Read these off the row that follows.
1) Give the first entry.
2) Give the second entry from the end.
3) Give the third entry from the right.
4) Give the last entry.
5) Give the fifth entry from the end.
6) Give the second entry from the left.
7) Give the entry just right of 13.9.
[-12.0 -16.8  40.1  16.5  13.9  61.3  20.9  -9.2  36.0 -16.7 -41.5]
1) -12.0
2) -16.7
3) 36.0
4) -41.5
5) 20.9
6) -16.8
7) 61.3

Questions about the table below.
1) Give the smallest entry in the last column.
2) Give the entry in the bottom-left corner.
3) Give the top entry of the column that holds the largest entry.
4) Give the entry just right of -24.126.
5) Give the 2nd entry from the end, reading row by row.
6) Give the fourth entry in reading order.
7) Give the 2nd entry on the main diagonal.
8) Give the entry just right of the largest entry.
[[ -9.915   5.921  -5.555  -9.832  -2.279 -11.236 -10.742  -7.476]
 [ -9.470 -14.186   3.353  -6.946   0.313   3.986  -2.357   3.948]
 [  4.170   2.511   1.051   7.663   2.119 -12.364   8.354 -11.918]
 [ -1.408 -13.284  -0.618  -4.400 -18.737 -15.359 -12.803   4.208]
 [ 15.174  -0.015  -0.210  -4.978  -9.944   5.095 -11.045 -11.368]
 [ -0.977  -7.716 -24.126   6.827   6.063   4.524 -12.370   2.867]
 [ -3.276   0.712 -18.695  -6.108 -17.719   0.386   7.821   6.200]
 [ -6.677 -17.108  -3.065   3.124  -3.533 -12.178  -7.485   1.685]
 [-10.578  -1.826  -4.258  -8.067  -6.487 -13.357   1.031 -17.986]]
1) -17.986
2) -10.578
3) -9.915
4) 6.827
5) 1.031
6) -9.832
7) -14.186
8) -0.015

Read these off the row that follows.
1) Report the fifth entry.
2) Report the second entry from the left.
3) Report the second entry from the right.
609   86  351  416  913
1) 913
2) 86
3) 416

((12.0, 6.8, 6.3, 9.5, 6.7, -13.8, -7.8, -12.7), (3.9, -1.4, -6.3, 0.2, -4.5, -3.2, -23.3, -6.0), (11.9, 17.8, 2.5, -5.8, 1.9, -6.6, -9.6, -12.3), (7.1, 18.1, 2.9, 4.1, 20.5, -2.2, -11.9, -18.1), (-2.4, -1.0, 3.1, 0.7, 4.5, 8.5, 1.5, -1.4), (-1.9, -14.5, 6.9, -2.3, -17.7, 7.6, 21.3, 13.1), (2.4, -6.6, 3.5, 3.7, -4.5, 1.8, -1.5, -1.2), (4.5, -4.8, 7.5, 2.8, -4.7, 9.6, 1.8, -2.5), (-21.4, -32.5, 15.5, 10.3, 0.3, 34.8, 52.2, 24.3), (3.9, -10.1, 7.2, 4.0, -12.2, -3.9, 12.9, 6.1), (8.7, -6.9, 22.7, 13.9, 1.0, 2.3, 26.1, -2.8))
Read off the entry just left of 13.9.
A: 22.7
Read off the smallest entry.
A: -32.5
The entry just left of 7.5 -> -4.8
Read off the entry just right of 2.4.
A: -6.6
Read off the largest entry.
A: 52.2
The entry just right of the smallest entry is 15.5
Read off the entry just right of the largest entry.
A: 24.3
Read off the entry just right of 8.5.
A: 1.5
The entry just right of 9.5: 6.7
Read off the entry just left of -9.6.
A: -6.6

B =
[[-15.1   0.3 -22.0  22.1  23.9 -36.3  30.3 -37.3  -8.6 -13.5  20.0]
 [ 13.2  -8.9 -47.0   7.7 -42.0  19.5  30.0  25.5  -7.5  41.9  14.7]
 [-24.0  -0.7 -32.7  32.4   1.7 -14.7 -21.5 -17.5  -7.7  16.5 -14.7]
 [ -1.4  32.8  31.7  -8.8 -27.5 -35.0   4.5  28.7  10.4  -6.4 -35.1]
 [-34.0 -65.2  39.2 -46.6 -15.1  13.4 -44.8   7.6  25.2  -5.8  31.4]
 [ -2.8   0.7  28.5 -24.5  23.3 -17.4  15.6  24.4  -0.1  10.3 -44.1]
 [ 54.4  41.2  22.8  -8.8  11.9  16.4 -15.7 -33.1  40.0  55.2  27.3]
 [  4.3 -42.2   5.8 -25.5  60.8  17.8  15.8  10.8  -7.4  36.6 -35.7]
 [ -1.9 -32.0   7.5 -25.8  60.6  10.9  17.3   5.2 -10.8  19.8 -28.3]
 [-47.0  26.8 -24.2  20.5  27.2 -37.8 -23.7 -51.1 -10.9  -8.4  18.7]
 [ -7.7  39.2   5.6 -30.0  28.1  24.5   7.0   3.3 -29.2 -41.8  21.6]
 [ -2.2  24.3 -11.9 -15.6 -33.6   3.2  25.1  29.9 -11.9  -2.4  12.9]
 [-11.4 -24.6 -28.8  12.6  -3.0 -32.2  38.5  -3.6  -0.2  31.5  -1.4]
 [  4.0  46.9  -4.4 -15.3  25.5  25.6  18.3  -6.4 -32.6 -52.6  33.7]
 [ 55.6  43.5  19.8 -18.4  12.6  20.8  -5.2 -21.8  34.6  60.1  25.1]]
The entry in the top-left corner? -15.1
The bottom entry of the column that holds the smallest entry: 43.5
The entry just left of 60.6? -25.8
The entry directly below 4.5? -44.8
The second entry on the main diagonal? -8.9
The entry in the bottom-left corner is 55.6
The entry just left of the centre entry? 60.8
The fourth entry in reading order is 22.1
The bottom-right entry is 25.1
The second entry on the diagonal from the top-right corner? 41.9
The entry directly above -5.8 is -6.4
The smallest entry? -65.2
The 2nd entry from the end, reading row by row -> 60.1
The entry just left of the largest entry? -25.5
The entry just left of the smallest entry is -34.0
The 2nd largest entry? 60.6
The entry just right of 30.0? 25.5
The entry in the top-right corner? 20.0
The last entry of the largest entry's row is -35.7
The 3rd entry from the end, reading row by row? 34.6
The largest entry in the first row? 30.3
The entry just right of the largest entry? 17.8
The entry just right of -2.2 -> 24.3
The smallest entry in the first row? -37.3
The smallest entry in the last column -> -44.1
The median of all entries? 1.7
The entry just left of 33.7 is -52.6
The largest entry in the last column: 33.7
The entry just left of -0.7 -> -24.0
The entry directly above the smallest entry -> 32.8
